128 stands for zero in the data rows.
Here are some rows, each followed by its group. Rows of different groups can look alike.
{113, 173, 105, 121, 148, 129,  68, 162, 119, 137, 101,  61, 124, 107,  81,  63, 154,  77, 106, 108, 106, 156,  96, 102, 146,  99, 102, 149, 173, 164,  89, 167, 152, 119, 166,  77,  96,  77, 120,  98,  88, 144, 142,  87, 114, 140, 107,  82} 1
{106, 192, 165, 202,  72, 171, 163, 116, 125, 120,  92, 141, 137, 102, 121,  95, 122, 102, 153,  92,  73, 139, 171, 143, 111, 103, 144, 113, 141,  97, 173,  98, 166,  85, 138, 140, 117,  93,  84,  86, 180, 120, 157, 109,  80, 171, 112, 102} 2
{138, 165, 172, 165, 172, 182, 101,  97, 115, 127,  85, 168, 193, 154,  92, 165,  93, 156, 148, 117, 156, 138, 182, 142,  88, 166, 112,  93,  96,  98,  99, 127,  90, 101, 130,  79, 123, 147, 129, 136,  81, 120, 105,  99, 150, 162, 184, 109} 3
{ 89,  90, 134, 144, 116, 119, 120, 126, 138, 115,  90,  84,  85,  84, 130, 140, 161,  98, 103, 133,  89, 161, 121, 179, 122, 139, 156, 126, 131, 105, 175, 129, 157, 162, 121, 174, 124, 131, 125,  90, 160, 120,  90, 127,  96, 106, 110, 123} 4
{125, 177,  98, 186, 152, 107, 156, 107, 135, 163,  82, 128, 151, 151, 107, 168,  87,  95, 139, 151, 147, 173, 146, 172,  67, 157, 147, 140, 116,  87,  87, 112,  78, 127, 135, 162, 137, 157, 129, 142,  88, 146, 162,  87, 142, 119, 167, 149} 5
{112, 113, 102, 175, 134,  77,  96, 101, 147, 113,  80,  89,  87,  81, 164, 164, 141, 103, 143, 144,  86, 146, 128, 133,  99, 133, 175, 116, 107, 143, 165, 143, 168, 100, 112, 106, 148, 135, 125, 107, 171, 155,  95, 168, 131, 126, 119, 179} 6
{128, 127, 134, 122, 151, 113, 156, 146, 150, 164, 152, 159, 145, 169, 149, 129, 133, 129, 169, 161, 154, 160,  94, 123, 137, 162,  92,  90, 145,  91, 123, 168,  83, 103,  74, 123, 117, 131, 154, 187, 108, 122, 131, 169, 165, 125, 109, 164} 3
{139, 119, 158,  92, 146, 111, 114, 112,  70, 195, 163, 160,  76, 149,  85, 139, 127,  74, 127, 102, 165,  87, 116,  97, 133,  83, 144, 104,  68, 187, 155, 139, 153, 163, 125, 149, 136, 139, 142, 186, 124, 116, 179,  84, 139, 133, 168, 123} 6
{187,  96,  98, 168, 150, 164,  94,  80, 169, 177, 169, 103, 186, 138, 157, 108, 102, 116,  89, 112,  74, 102, 125, 168, 151,  97, 122, 146, 100,  97, 162,  98,  70, 166, 166, 181, 134, 168, 143, 155, 120, 184, 181, 155, 116,  81, 167, 145} 7
{118, 150, 105,  94, 171, 106,  80, 149, 114, 144, 121,  78,  83, 109, 128,  84, 135,  79, 127, 102, 110, 157,  66, 102, 130,  81, 111, 135, 179, 136, 111, 123, 150, 106, 174,  73, 101, 100,  88,  79, 107, 143, 125,  95, 150, 168, 125, 125} 1
{138, 115, 107, 127,  90, 132, 161, 134, 121, 162, 154, 154, 108,  76,  93, 157,  84, 168, 183, 168, 155,  94,  79,  93, 138, 111, 174, 169, 158, 144, 172,  72, 107, 194,  91, 103, 130,  70, 181, 111, 162, 161, 126, 168, 130, 156, 149, 112} 7
{ 83, 178, 175, 135, 174, 194, 159, 122, 118, 106, 120, 150, 135, 178, 133, 164, 186,  75, 134, 107, 163,  80, 120, 104, 105, 160,  83, 172,  94, 163,  87, 123, 120, 120, 132, 117, 138,  76,  90, 159, 103,  90, 158,  89, 129, 160, 159,  92} 2
{110,  90,  95, 184, 128,  88,  96, 106, 142, 110,  98, 108,  91, 100, 167, 168, 133,  91, 116, 163, 107, 174, 132, 145, 114, 134, 175, 102, 105, 115, 171, 150, 145, 112, 134, 105, 122, 155, 114, 103, 188, 146,  96, 138, 124, 120, 109, 173} 6
{103, 156, 145, 170,  96, 158, 141,  93, 144, 119,  92, 152, 153, 104, 128, 122, 114,  82, 144, 111, 111, 158, 174, 167, 118,  94, 146, 103, 101,  92, 173, 153, 173,  81, 137, 120, 142,  87, 121,  82, 168, 122, 133, 115,  75, 146,  96, 139} 2
{122, 103,  93, 202,  92,  89, 134, 154,  87, 127, 176, 175, 150, 120,  87, 146,  84, 171, 174, 103,  67, 165, 109,  89, 138, 109,  86, 109, 156, 162,  94, 108, 121, 192, 176, 111, 131,  70, 161,  99, 115, 107, 154,  66,  59, 137, 144, 185} 1
{105,  93, 155, 124,  89, 104, 154, 157, 174, 121, 115, 110, 102,  95, 176, 168, 118, 107, 107, 156, 122, 142, 155, 167, 145,  85, 164, 113, 149, 114, 153, 126, 155, 154, 101, 172, 141, 151, 163,  94, 152, 129,  96, 166, 124, 137,  91, 131} 4
{ 98, 152, 159, 129, 164, 184, 160,  96, 119,  80, 114, 168, 128, 176, 111, 147, 165,  78, 135,  96, 148,  84, 125,  84,  88, 141,  86, 151,  67, 155, 110, 146, 118, 123, 151, 123, 119,  79, 100, 176, 102,  90, 145,  93, 127, 167, 177, 106} 2
{114, 105, 125, 127, 161, 150, 130, 121, 141, 120, 116, 172, 187, 172, 110, 147, 125, 173, 154,  89, 151,  69, 154, 101, 115, 166,  90, 145, 119, 121, 100, 121, 106,  92, 138, 118, 144, 152, 100, 170, 104, 116, 107, 121, 161, 161, 154,  81} 5
{146, 148, 109, 124,  81, 130, 169, 115, 156, 121, 135, 135, 182,  87, 156, 107, 158,  77, 102,  95, 118, 151, 164, 185, 158, 148, 117, 152, 103,  99, 157, 106, 151, 100, 126, 142, 145,  99, 134,  83, 162,  80, 134, 104,  72, 149,  91, 154} 5
{130, 133, 176,  95, 151, 103, 125, 170, 148, 170, 144, 131, 106, 111, 145,  71, 118, 123, 159,  76,  88, 165, 134, 113, 141, 108, 108, 153, 159, 135,  97,  98, 104, 106, 170, 148, 124,  71,  69, 122, 101, 149, 127, 131, 147, 159, 113, 173} 1
{108, 128, 164, 114,  96, 122, 160, 182, 147, 109, 123, 111, 104, 106, 169, 166, 154,  97, 117, 158,  92, 140, 126, 154, 148,  90, 173, 164, 136,  96, 153, 136, 145, 187, 135,  86, 101, 177, 139, 127, 197, 144,  88, 115,  93, 129,  94,  94} 7
{144,  95, 113, 130, 174,  95,  52,  74,  79, 142, 120,  81, 112,  87,  90, 118, 109,  83,  88, 128, 157,  86,  65, 142, 138, 104,  92,  76, 133, 119,  99, 173, 159,  99, 169, 169, 124, 136, 150,  81, 122, 117, 108, 100, 141, 157, 161, 121} 8
{ 92,  83, 145, 117, 102, 102, 158, 183, 106, 105, 141, 161, 122, 124, 156, 144,  98, 123, 122, 182, 159, 118, 129, 128, 163,  98, 137, 103, 175, 133, 143,  98, 179, 168,  80, 107, 111, 143, 181,  90, 160, 107,  77, 161, 130, 134, 123, 110} 6
{ 81, 110, 168, 102,  82,  86, 132, 178, 158, 116, 123, 116, 124, 117, 170, 144,  97, 112, 104, 160, 137, 133, 173, 173, 161,  94, 150,  93, 151, 101, 155, 154, 154, 158, 116, 175, 121, 121, 153, 107, 155, 101, 101, 165, 111, 128,  95, 130} 6
{140, 140,  82, 137, 108, 111, 151, 132, 136, 126, 122, 148, 169, 101, 152, 107, 177, 103,  84, 125, 117, 150, 142, 188, 135, 158,  97, 172,  76,  88, 135, 153, 134, 109,  96, 115, 121, 100, 157, 114, 136, 102, 115, 102, 108, 123,  91, 146} 5
{134, 143,  85,  99, 148, 115,  63, 151, 111, 153, 123,  65, 107,  89,  78,  89, 129, 101, 126, 114,  91, 139,  67,  74, 135, 102,  82, 148, 150, 155,  92, 143, 161, 115, 166, 112, 114, 114,  96,  85,  90, 131, 151,  80, 125, 160, 122,  80} 1
{116,  93, 185,  93, 105,  88, 142, 174, 160, 133, 128, 117, 115,  97, 174, 152,  96,  99, 135, 173, 126, 135, 177, 138, 154,  94, 154, 126, 148, 124, 153, 118, 168, 151, 116,  98, 133, 171, 154,  85, 159, 133,  85, 146, 108, 129,  94, 103} 4
{172, 124, 132, 123, 160, 139, 149, 131, 163, 164, 138, 176,  87, 153,  81,  87,  99, 160, 180, 109, 120, 171, 140, 148, 117, 142, 115, 155, 124, 118,  93, 154,  74, 132, 136, 130, 119,  84, 118, 173,  99, 171, 138, 182, 155, 121,  85, 140} 8
{122,  97, 107, 129, 146, 128, 156, 119, 116, 130, 115, 154, 190, 171, 122, 131, 128, 181, 146,  76, 156,  65, 153,  84, 116, 181,  89, 125, 133, 140,  96, 114,  99, 114, 143, 133, 137, 147,  73, 164, 104, 123,  80, 140, 166, 155, 140,  72} 5
{190, 144,  92, 112,  81,  87, 127,  95, 155, 121, 116,  84, 119, 105,  83,  88, 117, 140, 157, 127,  87, 158, 135, 126, 152, 160, 154,  86, 183, 146, 127, 135,  72, 100, 187,  77, 153, 117,  90, 112,  99, 133, 174, 155,  72,  85, 114, 129} 8
{184, 179,  95, 120,  79, 129, 124,  76, 137, 150, 102,  96, 130, 120, 101, 104, 125,  96, 153, 168,  72, 146, 157, 159, 139, 150, 136,  68, 153, 180, 124, 119,  68, 105, 188, 100, 130, 144,  75,  88, 111,  97, 137, 157, 108,  86,  97, 135} 8
{ 96,  85, 171, 124,  99,  89, 164, 181, 128, 105, 141, 135, 174, 142, 167, 152, 140, 157,  91, 179, 133, 131,  88, 136, 164, 134, 115, 124, 140,  95, 135, 162, 162, 102,  74, 139, 140,  92, 164, 118, 153,  99,  81, 152, 118, 152, 110, 167} 2
{116, 123, 104, 114, 178, 100,  82, 111,  70, 136, 120,  80,  83,  85,  73,  86, 128,  97, 106, 119, 129, 115,  79,  93, 150,  77, 102, 100, 147, 141, 122, 158, 176,  85, 153, 148, 124, 136, 114,  83, 104, 120, 119,  74, 150, 154, 122, 108} 1
{194, 150, 116, 127, 144,  85, 152, 114,  92, 100, 129, 134, 164, 156, 104, 167,  86, 114, 153, 127, 101,  72, 148, 180,  97, 166, 159, 149, 187,  76, 122, 122, 146, 164, 114, 112, 132,  73,  79, 136,  94, 116, 125, 146,  85,  88, 194, 130} 4
{161, 173,  86, 152,  76, 189, 147,  85,  96, 121,  84, 130, 170, 128, 110,  94, 180,  74, 119, 137,  71, 143, 159, 171, 128, 159, 110, 138, 141, 110, 170, 159, 141,  81, 180, 123, 114,  96,  78,  80, 162,  79, 138, 122, 106, 131, 125, 100} 3
{140, 156, 178, 121, 165,  85, 120, 163, 175, 191, 116,  95, 105, 115, 153,  85, 118, 131, 161,  76,  96, 170, 101, 121, 113,  94,  95, 171, 161, 155,  89, 106, 112, 135, 181, 165, 120,  97,  82,  89,  77, 154, 133, 124, 127, 168,  88, 159} 1
{176, 108, 158, 118, 122, 191,  94, 110, 174, 111, 176,  99, 131, 113, 125, 135, 107, 152, 127,  92, 133,  91, 152, 127, 139,  97, 150, 142,  73, 158, 180, 162,  78, 172, 138, 139, 130, 148, 155, 169, 140, 165, 150,  76, 165,  65, 194, 136} 7
{127, 111, 137,  84, 142, 101, 142, 178, 139, 144, 166, 171, 181, 164, 174, 116, 129, 167, 117,  93, 154, 123, 133,  96, 161, 162,  99,  95, 158, 130, 120, 107, 102,  82,  92, 140, 139, 174, 127, 183, 114, 125,  89, 184, 167, 153, 103, 151} 3
{117, 122,  89, 128, 172, 106,  78, 110, 104, 141, 116,  73,  96, 110,  84, 104, 120,  98,  88,  92, 118,  92,  92, 110, 144,  80, 104,  82, 158, 131, 127, 144, 166, 104, 171, 165, 123, 146, 129, 111, 109, 118, 107,  86, 161, 141, 121,  83} 8
{123,  86, 163, 117, 141,  88, 169, 166, 161, 115, 157, 146, 166, 186, 150, 117, 155, 179, 102, 148, 153, 123,  93, 114, 135, 178, 102, 146, 173, 130, 112, 112, 115, 105, 107, 128, 142, 135, 151, 163, 104, 106,  80, 179, 160, 152, 103, 146} 5
{ 97, 149, 126, 171, 144, 161,  88, 116,  90,  83,  85,  94,  88, 102,  84, 139, 180, 144,  90, 147, 105, 148, 102, 111, 128, 178, 169, 181, 165, 115, 164, 120, 154, 157, 143, 160, 136, 104, 128, 108, 182, 135, 129, 145, 101,  75, 100, 115} 7
{130, 184,  74, 111, 156, 170,  97,  88,  82, 123,  93, 122, 102,  87,  99,  67, 147, 134,  97, 125,  94, 114, 151,  87, 137, 108, 103, 164, 150, 137, 109, 141, 169, 122, 180, 132,  95, 117, 127, 112, 112, 115, 142,  81, 148, 130, 130, 109} 1
{ 78,  85, 155, 139,  82, 103, 159, 149, 168,  88, 138, 129, 109, 107, 169, 166,  99, 145,  95, 152, 131, 144, 178, 163, 159,  77, 139,  85, 131, 104, 157, 142, 173, 143, 100, 179, 146, 133, 147, 108, 156, 120,  96, 156, 122, 123,  78, 147} 6
{144, 132, 113, 129, 166, 153, 120, 105,  69, 117, 112,  98, 104,  75, 161,  95, 144, 160, 104, 142, 123,  65, 135, 149, 117, 106,  84,  96, 146, 116, 128, 140, 162, 102, 150, 166, 121, 153, 169,  97, 126, 109, 145, 103, 150, 104, 141, 166} 1
{101, 107, 141, 116, 132,  91, 143, 163, 154, 135, 168, 145, 164, 186, 151, 124, 158, 152, 136, 103, 158, 108,  90, 102, 147, 174, 106, 129, 178, 132, 107, 113, 106,  89, 109, 133, 145, 171, 133, 181, 112, 109, 102, 161, 168, 128, 120, 165} 5
{ 87, 119, 147, 119,  74, 101, 135, 163, 101, 123, 137, 143, 114, 121, 158, 174,  86, 113, 101, 153, 134,  98, 154, 124, 134, 107, 161,  88, 172, 129, 151,  89, 172, 152,  82,  97, 118, 168, 157,  86, 148, 109,  95, 161, 150, 130, 114,  83} 6
{ 88,  98, 127,  94, 138,  90, 134, 184, 146, 103, 181, 148, 182, 159, 142, 155, 162, 154,  86, 110, 166, 101,  96, 104, 141, 145, 111, 158, 180, 119, 137, 102, 134, 104,  80, 153, 144,  80, 131, 181, 107,  80,  71, 159, 138, 162, 112, 113} 2
{120, 185, 125,  96, 152, 158,  65, 121, 112, 181, 146, 170, 104, 166, 106, 148, 128, 169,  83, 163, 113,  73, 119,  90, 107,  93, 111,  73, 102, 182, 104, 163, 128, 142, 173, 166, 123, 152,  75, 162, 109, 102, 178, 106,  97, 170, 173, 129} 6
{113, 153, 138, 181, 139, 169,  90, 113,  80, 103,  99,  71,  90, 101,  89, 134, 170, 165,  92, 163,  78, 163,  74, 113, 102, 166, 176, 167, 131, 112, 143, 140, 151, 142, 145, 131, 144, 106, 124, 104, 159, 123, 133, 156, 135,  60, 102, 114} 7
{ 86,  91, 128, 101, 110, 102, 162, 151, 162, 103, 153, 136, 127, 127, 170, 156, 120, 157, 107, 153, 115, 142, 134, 165, 145, 106, 123, 100, 105, 104, 144, 169, 175, 110, 103, 144, 147,  88, 174, 112, 162,  83,  90, 150, 133, 149,  94, 151} 6
{192,  91, 152, 129, 135, 177, 137,  88,  64, 112, 172,  81, 131, 192, 167, 100,  83, 160,  91, 142, 145, 151, 172, 166, 145, 163, 174, 172,  75, 103,  92, 110, 162, 152,  91, 184, 140, 177, 160, 122, 110, 169, 177, 114, 124,  96, 106, 126} 1
{120, 100, 162, 100, 112, 113, 167, 183, 146, 150, 160, 163, 164, 179, 172, 133, 158, 140, 120, 161, 174, 153,  70, 147, 162, 161,  88, 130, 143,  97, 110, 168, 106,  81,  96,  98, 120, 168, 152, 174, 104,  85,  86, 169, 136, 148, 116, 158} 5
{119, 118, 123,  95, 116, 102, 170, 150, 160, 129, 171, 132, 190, 134, 150, 117, 180, 134,  83, 156, 139, 138, 111, 147, 143, 141, 102, 152,  94, 108, 126, 184, 123,  81,  79,  75, 121, 137, 189, 126, 136,  68, 107, 154, 136, 147,  89, 170} 5
{105,  84, 161, 121, 149, 118, 163, 186, 156, 151, 167, 167, 176, 189, 171, 131, 131, 148, 122, 122, 181, 137, 115, 105, 158, 164,  83, 107, 176,  97, 109,  97, 122,  81,  90,  87, 120, 181, 132, 188,  96, 116, 108, 160, 171, 136, 118, 144} 3
{109, 109, 111, 112, 147, 142, 162, 138, 113, 105, 150, 169, 129, 175, 144, 159, 160, 124,  93,  71, 159,  71,  91, 104, 123, 159,  91, 144, 115, 164, 114,  81, 145, 136, 123,  97, 124,  84, 118, 185,  99,  96, 128, 156, 163, 146, 155,  79} 2
{146, 190, 158, 135,  66, 141, 160, 106, 127, 117, 117, 119, 194, 100, 160, 119, 163, 141,  97,  72,  79, 146, 156, 190, 146, 168,  88, 167, 154,  97, 160,  71, 136,  79, 126, 185, 127, 128, 133,  85, 161, 105, 184,  99,  61, 142, 118,  77} 5
{107, 114, 102, 124, 114, 104, 162, 138, 164, 109, 122, 148, 131, 122, 150, 151, 121, 158,  92, 174, 141, 176, 162, 185, 138,  94, 126,  78,  93, 104, 146, 171, 171, 123, 107, 131, 148,  75, 151, 107, 157,  87,  94, 136, 127, 148,  89, 173} 2
{104,  96, 122, 111,  82, 106, 131, 149, 146,  91, 114, 124, 118, 101, 167, 159,  89, 163, 115, 156, 112, 143, 156, 178, 165, 100, 154,  67, 104, 123, 143, 143, 147, 132, 104, 168, 121,  94, 168,  80, 159, 102,  96, 144, 110, 151,  95, 155} 6
{151, 105,  89, 118,  77,  87, 166, 175,  98, 176, 161, 170, 105,  86, 133, 151, 104, 154, 171, 170, 138, 111, 164, 104, 138,  99, 156, 150, 175, 102, 175, 128, 124, 168, 112, 158, 102,  87, 172, 108, 177, 177, 104, 133,  86, 164, 137, 119} 7
{121, 118,  98, 111,  90, 101, 170, 163, 163,  85, 144, 147, 150, 125, 176, 150, 149, 153,  89, 145, 144, 166, 125, 171, 156, 125, 108, 141,  90,  97, 136, 181, 158,  99, 105,  95, 139,  74, 158, 119, 136,  98, 110, 134, 126, 129,  84, 164} 2
{100,  96,  97, 177, 110,  91, 119, 125,  87, 123, 150, 175, 140, 102,  70, 148, 112, 105, 180, 170,  85, 165, 134,  78, 159,  80, 103, 128, 176, 177,  75, 177, 134, 174, 149, 137, 131, 133, 107, 128,  98, 139, 180, 110,  93, 143, 146, 159} 1
{126, 131, 160,  99, 102, 103, 103, 129,  90, 192, 154, 153,  83, 148,  89, 165, 117,  87, 139, 103, 154,  81,  78, 123, 143,  92, 149, 133, 105, 190, 165, 142, 158, 184, 123, 138, 118, 132, 132, 172, 114, 123, 150, 112, 144, 134, 189, 121} 4
{ 98, 167,  93, 134, 173, 163,  92, 115, 129, 107, 121, 161, 107, 177, 131, 155, 155, 155, 126, 161, 116,  91, 129, 101,  74, 124, 105, 105, 107, 172,  82, 154, 127, 143, 155, 182, 144, 100,  99, 177,  83,  78, 167,  90, 113, 171, 182, 123} 6
{118,  93,  79, 118, 170, 104,  86,  99,  90, 151, 102, 128, 132, 123,  62,  93,  86,  81, 126,  81, 149,  91, 107, 114, 130,  94,  88,  96, 140, 111, 116, 128, 152, 102, 143, 182, 121, 163,  96, 121, 104, 116, 109,  92, 166, 138, 144,  93} 8
Which 4 groups are nearest to each row below, nearest first, going by the distance to the centre of the group?
{103, 103, 155, 116,  91, 121, 151, 155, 175, 104, 131, 107, 107, 106, 161, 143, 133,  92, 110, 140, 112, 117, 117, 146, 161,  86, 159, 165, 139, 118, 170, 151, 153, 159, 122, 108, 131, 176, 143, 116, 164, 142, 111, 141,  88, 112, 103,  81} >> 4 7 6 2
{123, 150, 147, 136, 140, 105,  97, 106, 172, 175,  88, 133, 123, 109, 167, 137, 114, 138, 158,  89,  95, 150, 154,  86,  81,  84,  89,  89, 170, 140,  73,  97,  93, 143, 159,  84, 118, 136, 122, 119,  90, 105, 110, 168,  69, 142, 167, 167} >> 1 8 3 6
Which 5 groups are nearest to each row below, nearest first, going by the average distance to the group's rows?
{148, 164,  95,  93, 118,  92, 109, 102, 136, 118, 112,  66, 118, 135, 116, 107,  95,  73, 179, 159,  81, 146, 106, 117, 144, 132, 155,  87, 146, 173, 139,  95,  74, 110, 181,  92, 142, 114,  90, 104, 105, 108, 119, 131, 116,  62, 100, 165} >> 8 1 4 6 7
{105, 118,  99, 134, 109, 107, 149, 143, 139,  86, 136, 140, 125, 123, 175, 133,  93, 181, 118, 162, 133, 150, 150, 165, 156,  80, 142, 102,  89, 120, 166, 158, 164, 106,  92, 125, 120,  80, 168, 110, 148,  84, 108, 158, 128, 151, 106, 162} >> 6 2 4 5 3
Which 4 groups are nearest to each row below, nearest first, going by the average distance to the group's rows?
{ 97,  85, 116, 144,  92,  89, 150, 156, 154,  90, 121, 128, 104,  99, 155, 165,  97, 119, 125, 145, 117, 162, 155, 180, 140, 104, 168,  85, 107, 103, 152, 163, 147, 137, 101, 160, 125, 121, 153, 109, 165, 132,  97, 157, 104, 142, 113, 128} >> 6 4 2 7
{ 81, 131,  74, 133, 104, 128, 156, 138, 149,  91,  94, 125, 136,  87, 169, 147,  83, 153, 105, 130, 100, 155, 172, 185, 129, 101, 149,  96,  98,  95, 157, 179, 153, 111, 124, 104, 123,  99, 150,  84, 154,  93,  89, 148, 113, 147,  91, 191} >> 6 2 4 5
{121, 111, 100, 104, 172,  85,  72, 121, 108, 118, 127,  75, 101, 114,  86,  85, 103,  77, 118, 116, 142,  89,  95,  87, 129,  86,  91,  95, 139, 138,  95, 161, 162,  80, 147, 174, 133, 155, 119,  87, 101, 127, 129,  89, 169, 140, 120,  95} >> 8 1 6 4
{ 87,  97, 104, 153,  94, 116, 166, 130, 148, 105, 126, 118, 130, 111, 169, 123,  84, 158,  96, 161, 106, 156, 155, 165, 133,  81, 154,  74,  83, 118, 170, 151, 171, 122,  95,  94, 145, 107, 137, 103, 179,  96, 112, 149, 101, 136, 103, 163} >> 6 4 2 5
{138, 168, 127, 103, 140, 102, 147, 138, 153, 190, 139, 144, 121, 121,  73,  67, 122, 168, 142,  72,  81, 164, 154, 167, 110, 133, 121, 169, 167, 153,  83, 110,  64, 145, 149,  93, 124, 155,  84, 114, 105, 181, 143, 156, 125, 129,  91, 121} >> 8 1 5 3
{ 92,  79,  81, 165, 105, 105, 101, 113, 172, 111, 105, 108,  89,  95, 162, 142, 163,  97, 128, 135, 107, 167, 122, 138, 109, 121, 178, 107,  88, 132, 179, 125, 180, 139, 115, 138, 129, 131, 113,  88, 185, 142, 101, 163, 114, 131, 113, 151} >> 6 4 7 2
{124,  97,  96, 105, 146, 143, 129, 120, 139, 105, 125, 150, 190, 179, 106, 143, 105, 182, 134,  86, 147,  82, 159,  97, 120, 178, 108, 136, 142, 134, 119, 107, 130,  85, 137, 145, 119, 164,  97, 167, 114, 125,  97, 142, 169, 140, 152, 102} >> 5 3 2 8
{105, 107, 174, 129, 123,  92, 164, 164, 138,  77, 170, 133, 175, 159, 171, 135, 169, 184,  80, 150, 167, 133,  97, 153, 140, 122, 124, 146, 123, 125, 129, 156, 140, 123,  79, 138, 144,  76, 185, 122, 144,  93,  82, 157, 150, 155,  96, 154} >> 2 5 6 3
{ 85, 116, 107, 153, 108,  88, 146, 126, 156, 125, 121, 106, 112,  92, 173, 144,  87, 129, 127, 137,  99, 147, 157, 166, 150, 100, 147,  71, 111, 110, 168, 152, 157, 139, 104, 139, 134, 107, 129,  75, 181, 106,  93, 140,  94, 144,  97, 169} >> 6 4 2 7
{157, 104, 106, 165, 109,  85, 137, 180,  97, 169, 128, 151, 108,  91, 124, 142, 127, 165, 164, 152,  94,  97, 181,  96, 110, 113, 157, 143, 180, 119, 148, 128,  83, 185, 132, 137,  98,  72, 149, 115, 179, 178, 129, 110,  91, 136, 155, 133} >> 7 4 6 1
Which 5 groups are nearest to each row below, nearest first, going by the distance to the group's nearest row?
{102, 156, 178, 119, 169, 174, 133,  88, 135, 132, 110, 159, 184, 146,  98, 156, 125, 168, 140, 113, 170,  86, 160,  94,  82, 161,  92, 146, 103, 134,  96, 105, 119, 105, 128,  73, 122, 157, 103, 136, 105, 110, 113,  90, 141, 140, 148,  84} >> 5 3 2 6 1
Which 5 groups are nearest to each row below, nearest first, going by the distance to the centre of the group?
{ 94, 149, 172, 120, 157, 162, 109, 139,  89, 143, 130, 175,  87, 167, 105, 165, 143,  98,  82,  97, 134,  68, 119, 107, 126,  98, 110,  68,  75, 187, 114, 168, 153, 164, 161, 177, 130, 149,  82, 169, 114,  81, 183,  98, 128, 140, 161, 102} >> 6 2 1 8 4
{134, 132, 180, 149, 144, 159, 110,  84, 112, 122, 101, 151, 170, 134,  71, 135,  86, 159, 170, 113, 173, 103, 164, 108,  98, 146, 115,  98, 105, 121,  90, 138,  93,  96, 149,  97, 122, 178, 116, 125,  81, 134,  82, 119, 138, 165, 152,  92} >> 3 8 5 2 1
{119, 107, 124, 192, 133, 129,  68,  89,  85,  94, 103,  63,  99, 111,  85, 168, 164, 182, 100, 152, 101, 157,  72, 105,  85, 191, 174, 162, 146, 141, 155, 107, 169, 146, 122, 141, 121, 139, 124,  91, 179, 133, 126, 158, 121,  97,  99, 125} >> 7 4 6 1 8
{143, 138, 172, 137, 163, 166, 121,  94, 126, 142,  90, 142, 186, 127,  93, 157, 110, 156, 167, 101, 153, 130, 174, 144,  89, 161, 105,  95, 101, 116, 109, 140, 114, 104, 132,  75, 144, 157, 111, 137, 103, 120, 103, 123, 166, 161, 180, 131} >> 3 5 2 8 6
{123, 159, 177, 158,  93, 171, 147, 122, 147,  87,  81, 128, 142, 100, 123, 104, 131,  75, 138,  79,  97, 138, 156, 182, 137,  96, 136, 106, 119,  84, 147, 104, 173,  98, 109, 128, 150,  93, 128, 101, 177, 107, 148, 110,  85, 166, 115, 117} >> 2 4 6 5 7
{153, 120, 107, 120,  84, 119, 132, 157, 104, 193, 175, 154,  83, 107,  99, 144,  82, 143, 184, 168, 159,  86,  77,  84, 115,  94, 162, 174, 137, 168, 171,  72, 109, 189,  98, 129, 129,  97, 158,  89, 156, 161, 151, 165, 145, 142, 168, 109} >> 7 4 6 1 8
{147,  86, 146, 104,  79, 150, 147, 117, 121, 151, 154, 159,  90, 102,  71, 139, 108, 149, 159, 124, 158,  89,  90,  87, 141,  93, 153, 154, 108, 174, 177,  86,  94, 160, 102,  95, 126, 103, 159, 115, 158, 157, 160, 140, 140, 146, 184, 156} >> 7 4 6 2 1
{ 86,  94,  94, 109, 120,  97, 145, 163, 146, 107, 164, 155, 158, 156, 141, 138, 160, 159, 103, 107, 152, 109,  98, 117, 135, 155,  91, 131, 150, 138, 117,  79, 145, 129, 101, 154, 137,  67, 131, 153, 128,  97,  82, 154, 174, 157, 137,  98} >> 2 5 3 6 4
Which 4 groups are nearest to each row below, nearest first, going by the distance to the group's nearest row?
{105, 122, 147, 101,  94,  79, 163, 182, 140, 123, 168, 153, 166, 143, 164, 119, 164, 159,  81, 180, 149, 137,  82, 132, 140, 142,  90, 170, 113, 126, 129, 174, 124,  95,  94,  86, 126, 111, 171, 137, 116, 101, 112, 143, 146, 127, 113, 164} >> 5 2 6 3
{170, 127, 147, 121, 128, 186, 165, 105, 105,  83, 153,  91, 120, 164, 117,  92, 100, 143, 103, 154, 154, 153, 140, 146, 123, 146, 171, 143,  80,  75,  67,  93, 107, 129,  81, 108, 145, 163, 152, 164,  90, 188, 182,  99, 153,  78,  96,  96} >> 1 5 8 7
{134, 117,  67, 108, 120, 113, 150, 129, 167, 167, 144, 125, 158, 154, 142, 107, 177,  87, 103, 158, 150, 169, 114, 153, 150, 180, 101, 131,  73,  83, 132, 123,  97,  76, 105, 134, 145, 179, 163, 122, 110, 107, 147,  93, 116, 113,  93, 134} >> 5 3 2 6
